Where one turn sends some rows of the set: a few examples, then the rows asked:
pibe: [  9  -1  11  51  10 -14  25  -6  14  -1  -2  29 -15  -9   8  31  10  17
 -16  -8  36   7 -21 -23  37  23  -3 -14   1]
bimip: [-15   4 -10 -47 -16 -18  -6  13  -4  -2  -5 -29  -1  27   3   4   6  33
  -7  20  30 -22  12   3  -6  -4  11   7  -7]
fuzop: [-18   5 -15  -6 -28  -4  31   1  -2  26 -11 -12 -18  20   0  33  29   2
   9  -3 -41   0 -26  44   9 -13 -15   2 -33]
pena: [ -3 -25  28  -2  16 -13  15   4 -34  35  -8 -26  -9 -17 -18 -24   5  11
  24   8   1  -5   4 -32 -15 -40  -4  26 -22]
zofo: [-11 -22  45   5   0 -11 -10 -22   8  51 -13  11   1  23  15  16  31   7
  10  -8   9  -9  20 -18   3   8  17  13  40]
zode: [  5   2 -20   0 -14  28  -6 -32  36   7   1 -20 -11  20   4  27 -15  14
   8 -15  10 -15 -18   3 -16 -34 -38   4  19]
nubos: [-33   8   6 -15  13 -39   8   3  10   8 -11  12  15 -26 -28  20 -28 -23
  -1  -5 -16  -8  31  22 -15  -9 -25  13 -13]
mifi: [ 30 -28  13  13 -29  27   3  10 -37  35  -9 -31  12 -25   6  -6  -8  12
  20 -12   3  -1  20  -6  -5  29 -24 -15   8]
zami: [  8  25  31 -12  -8  27  18   9 -16  34 -28 -35  11   7  -7  13 -15  26
  -9 -39 -18  12  -6  -1   4   6  23  32 -31]
tapib: [-28 -18   3  24  10 -11 -16  19  23   4  10 -26  -6 -32  21  33 -15 -41
  32 -25   0 -11   1 -12  29  -6  -2 -10 -15]
Rurap: [-16 -13  25  18 -20  26  38  23  13  22   6  28 -15 -20  -5  16  -9   4
  -7 -21  28  37 -25  -9 -16  22   9 -10  25]
duten: [ 13  -5 -13  13  -6  18  43  11  15   8  17  21  -6   0 -15  16   9 -24
 -11   0   8  -6 -59 -40  -1  22 -16   4  -1]
gufif: [ 19 -10  19  15  16  -1   1 -17  10 -23 -35 -14 -20 -18 -11   3  32 -37
 -25  19 -32 -13   1 -12   4   8  -4   1  13]
kot: [-14  14   7  12  21 -24   3   1 -27  16 -18   4  18  20  36 -23 -19 -18
   3 -13 -20  35 -18  14  28 -10  -9   0 -16]
rino: [-11 -61   7   1  -1   7  -7  18  15   8  19 -10  -4  20 -16  31 -27   2
 -21  23 -30  12  -7  -3 -16  11  17  28  18]

Rurap goes to pibe
zofo goes to gufif
mifi goes to tapib
And these:
nubos goes to bimip
kot goes to fuzop

Where one turn sends some rows of the set: a few examples, then the rows asked:
Fosud: [ -4  25  10 -24   0  23  33   1  14 -20 -43 -92 -36   4 -18 -20  -8   6
  35  14 -32  10  48  -3  -4  41 -15 -11 -50  33   2  24 -43  10  30  10
   4  -3]
nafes: [ 26  73 -37  28 -29  10  42 -45 -12 -65 -40 -36 -21 -23  -5 -42  -8  22
  18  30 -41  44  -5  34  -3  24  34  19 -57   0   3  20 -45  30   3 -16
   8 -29]
gos: [ 10  10   8   3 -52  33   7   1  10 -45 -35 -43 -65   8 -29 -19   6 -29
  27  35 -67  14   9  29   2  15 -26  -6 -23 -14 -13  26  -9   1 -26  35
 -19 -10]
vef: [ 13  82 -17  -7 -26  -6  50 -36 -10 -54 -33 -48  -8 -26 -14 -37  11  29
  30  25 -62  30  10  15  12  19  20  27 -25  11   3   2 -40  51  20 -12
  -4 -43]
fos: [ 23  86  25   7  -9  11  37 -18  -4 -73 -35 -63   9 -18 -33 -46  -4  19
  51  32 -75  -1  22   8  -4  24   7   2  14 -24  -8  19  16  12  13  19
  13   0]
nono: [  6   7   7   9 -52  20   8   8   7 -44 -36 -43 -71   7 -11 -10   8 -31
  39  30 -64  20  16  31  -1   7 -13 -13 -39 -16  -9  24 -32  20 -24  32
 -12 -18]
resan: [  1  20  10 -21   1  24  32  -5   9 -20 -39 -85 -31   8 -30 -25  -6  15
  27  24 -28  10  50 -11   4  46 -16 -20 -49  34   4  31 -45   1  24   9
   7   2]
fas: [ 29  69 -47  27 -24   5  39 -40  -9 -54 -33 -35 -20 -16  -4 -42  -7  21
  33  29 -35  40  -6  31   3  25  32  27 -59  -9  -1  20 -53  26  -3 -14
  13 -41]
tib: [ 16  43   7  -9   5 -21   8 -24  26 -68 -20 -70   1 -31   3 -20 -23   9
  32  50 -82  17   4  19 -23  57   7  -9 -35 -56 -48   4 -18  16 -22  49
 -19 -16]
luku: [ 21 -13  -6  36 -36  45  23  27  -3 -32 -30 -38 -39  -2 -27 -12 -16 -15
  18  11 -49  21  12  20   8  48  15  -8 -31 -18   9  28 -55  12 -23  12
 -41 -27]
piro: [  8  49   7 -17  22 -15  14  -6  33 -56 -12 -89 -11 -41   0 -32 -32  23
  36  63 -47  20  14  11 -29  69   9 -10 -55 -46 -40   2 -35  13   7  36
  10 -10]
lati: [ 31  54 -34  15 -34   1  31 -48  -5 -57 -45 -48 -35 -38 -14 -42  -7  11
  32  56 -44  52 -15  38  -2  12  13  23 -26  -1 -12   6 -56  33  -6 -15
  19 -45]
ves: [  41   48   14   -1  -16   21   45   -2  -15  -68  -45  -46    3  -33
  -13  -25  -20   27   25   38 -118   16    6   31   -6   33   10   11
    9  -14  -18   24    2    1    8   15  -21    2]
doko: [ 30  12   4   4  -3 -23   6 -17  17 -75  -5 -50  -2 -36   0 -16 -10   9
  33  30 -77   5   5  17 -22  74  33  -3 -24 -52 -49   2 -30  20 -33  26
 -27 -32]
gipab: [  0  24  12 -19  -1  37  37   0  11 -20 -31 -86 -33   2 -39 -34 -10  14
  29  14 -23   4  45  -7   5  53 -24  -9 -34  31   3  24 -21  -5  26  12
   1   0]
Beti: [ 11  88 -26  26 -20  11  45 -46  -1 -56 -34 -50  -3 -24 -13 -46 -17  19
  21  16 -37  35   3  24   2  22  28  20 -32  -2  14  -5 -42  46  10 -12
  -4 -42]
pef: [ 22  26   7  -7  21 -17  10   9  24 -61   2 -76 -21 -47 -15 -34 -20  29
  42  53 -32  10  21   1 -26  85  31  -5 -46 -39 -41   3 -46  19  10   9
  18 -12]
Tov: [ -8  30  17 -17 -27  24   7 -15  31 -28 -57 -82 -57   1 -15 -17 -18 -25
  23  39 -57  19  28  23 -11   8 -35 -17 -29  11  -5   5 -33  19   9  27
  -4  -1]
kul: [ 19  84 -35  18 -15  13  42 -43   5 -39 -29 -50  -1 -19  -9 -46 -23  20
  24  17 -37  30   5  25   3  26  28  24 -38  -3  11 -11 -53  42  11 -14
  -4 -47]
repa: [ 17  83 -20 -14 -23  -7  43 -40  -2 -40 -26 -50 -11 -23 -12 -41   8  29
  38  29 -59  26  14  13  11  19  14  26 -23  11  -2 -13 -50  50  19 -11
   6 -48]
fadu: [ 40   8   7  11  11 -15   7  -6  17 -71  -4 -57  -6 -51 -18 -23 -18  22
  30  29 -48   4  17   6 -26  93  49  -7 -23 -38 -46   1 -46  20 -11  -1
  -7 -21]
zoru: [ 25  37  12   0  26 -15  10  -7  21 -66 -10 -81  -7 -53 -29 -34 -22  33
  38  49 -34  11  27   0 -23  85  30  -9 -36 -35 -45   7 -41  18   5  13
  21  -4]
fud: [ 37  72  13  28   4  43  40 -30   4 -68 -40 -67   9 -30 -29 -52 -42  21
  20  20 -46   1  19  18 -28  46  30 -13  -5 -10  -2  16  -6  -7  13  -6
  12  11]
gor: [  9  65  10 -10   2  44  30   4  12 -48 -17 -69 -26  -9 -67 -55 -43  18
  24  27 -27   4  39   1  21  78   1   8 -20 -14 -31  11   8 -11   2  14
 -10   7]
Bopib: [  7  -5   3  30 -13  46  35  17  -3 -30 -13 -69 -33  -8 -46 -35 -16   4
  36  -2   0   8  33  -3  10  67  -2  -3 -18   9  13  23 -30   2  -3   2
 -12 -27]
govu: [ 35   2  -3   5 -27  37  15 -19   5 -72 -25 -43 -40 -10 -51 -40 -25 -12
  23  26 -42   9   7  17   6  75  11  14  -3 -12 -53  27   6 -24 -39  -4
 -27 -22]
gofar: [ 22  21   8 -31 -30  33  29 -19   5 -58 -33 -55 -31 -14 -40 -35 -22  -5
  17  39 -77  12   7  19  13  60 -14  13  -5 -11 -56  24  14 -24 -35  24
 -39 -22]
sol: [  8  14  10   7 -49  21   6   1   9 -44 -40 -39 -54  16 -24 -16  14 -33
  33  39 -68  17  15  18   5   6 -14 -16 -32 -25  -7  31 -29  16 -26  36
 -17 -16]
gebe: [  9  38   3 -18   5 -25  11 -17  36 -64 -10 -76  -7 -25  15 -24 -18   5
  41  53 -67  14   4  13 -26  57   4  -8 -44 -56 -45   0 -22  16 -14  47
 -12 -29]
feg: [ 31  63 -22 -21 -31   1  39 -37  -2 -42 -47 -46 -28 -41  -9 -32  -1  24
  15  51 -75  41  -4  35   2  18  15  27 -28  14 -12  -1 -61  38  16 -18
   4 -39]
tig: [ 45  12   8  36 -23  13  34 -32 -23 -83 -35 -52  -6 -44 -19 -34 -33  21
  38  40 -73  23  -2  27 -10  39   7  -1  34  -5 -17  14  -4  -4 -23   0
  -2 -22]
zezu: [ -3  34  19 -19 -22  31   8 -25  33 -26 -58 -80 -45   6 -28 -25 -19 -22
  13  46 -57  18  28  16  -9  10 -33 -30 -28   6  -3   8 -32  10   6  30
  -6   3]
Dugu: [  6 -11   2  30 -10  30  27   9  -5 -28 -18 -75 -25  -6 -41 -29 -16   4
  43  11  -3  16  38 -12  12  58  -1 -12 -16  11  16  17 -54  15  -4   1
  -6 -34]
kaz: [ 14 -12  -3  37 -36  46  28  30  -2 -33 -27 -46 -50 -10 -15 -12 -18 -19
  24   6 -37  23  17  25   1  42  19  -9 -41 -13   7  21 -54  17 -23  11
 -30 -33]
vam: [ 54  29   1  33  -9  19  44 -29 -28 -87 -24 -43  -8 -24 -17 -44 -14  37
  41  20 -51   5  14  14 -16  58  36  -7 -16   3 -17  44  -4 -20 -10 -13
  22  -1]
bop: [  4  58  16 -37 -12  33  36  -6   7 -50 -25 -72 -25 -10 -53 -47 -27  13
  26  40 -64  11  26   6  26  58 -23   8 -10 -13 -42  14  19 -14 -13  37
 -23 -10]
pul: [ 26  57 -28  18 -36  -5  34 -53 -14 -72 -45 -47 -33 -38 -15 -41  -1  18
  27  50 -45  52 -10  33   0  14  17  23 -25  12 -10  13 -46  36  -3 -18
  17 -39]
tar: [ -3  33  21 -28 -25  36  12 -16  29 -27 -49 -79 -50   3 -33 -29 -14 -16
  15  41 -58  12  26  19  -4  21 -41 -13 -24  15  -9  15  -9  -1   9  31
  -8   5]
boduv: [ 20 -13  -4  37 -41  50  23  23  -2 -37 -19 -35 -51  -5 -33 -22 -13 -19
  20   8 -40  15   8  25   6  51   8  -1 -25 -16   1  30 -28  -1 -28  11
 -34 -23]
Zovez: [ 30  29  -2  15  -7  44  16  -1   5 -65 -15 -46 -35  -4 -66 -53 -33   7
  28  17 -17  -1  28   6  12  87  21  12 -23 -15 -40  26   1 -20 -14 -12
  -9  -2]
Vip: [ 24  62 -20  -9 -30   1  42 -41  -9 -54 -48 -51 -22 -46 -12 -32  -5  25
  10  43 -73  47  -2  33   1  21  18  28 -18  21  -6   0 -50  43  18 -20
  -7 -36]
toned: [ 13  58  12 -15  25 -18  13 -16  26 -64 -22 -87  -4 -39 -12 -31 -27  26
  36  59 -60  18  20  10 -22  66   9 -11 -50 -47 -47  11 -26  13   4  43
  11   2]
Dodas: [ 25  11  -1  -9  -2 -20   6 -10  32 -65  -1 -54 -12 -30  14 -13 -12   2
  30  36 -74   3   2  17 -30  71  29  -2 -38 -52 -45  -1 -34  16 -20  22
 -28 -38]
Rimik: [  0  -4   5  25 -10  29  34  14  -1 -27 -21 -81 -31 -11 -29 -24 -12  -3
  48   0   2  13  40  -6   4  52   1  -8 -26  12  15  19 -53  19   0   3
  -3 -39]
Tiku: [ 31   4   3   5   5 -18   1   2  29 -65   6 -59 -18 -46  -8 -26 -18  10
  35  36 -44   4   8   8 -31  86  39  -2 -25 -44 -41  -8 -47  23  -9  -2
  -7 -33]

vam goes to tig
Fosud goes to Rimik
And these:
vef goes to Beti
Zovez goes to govu
gebe goes to piro
fadu goes to doko
sol goes to zezu
lati goes to feg
boduv goes to gos

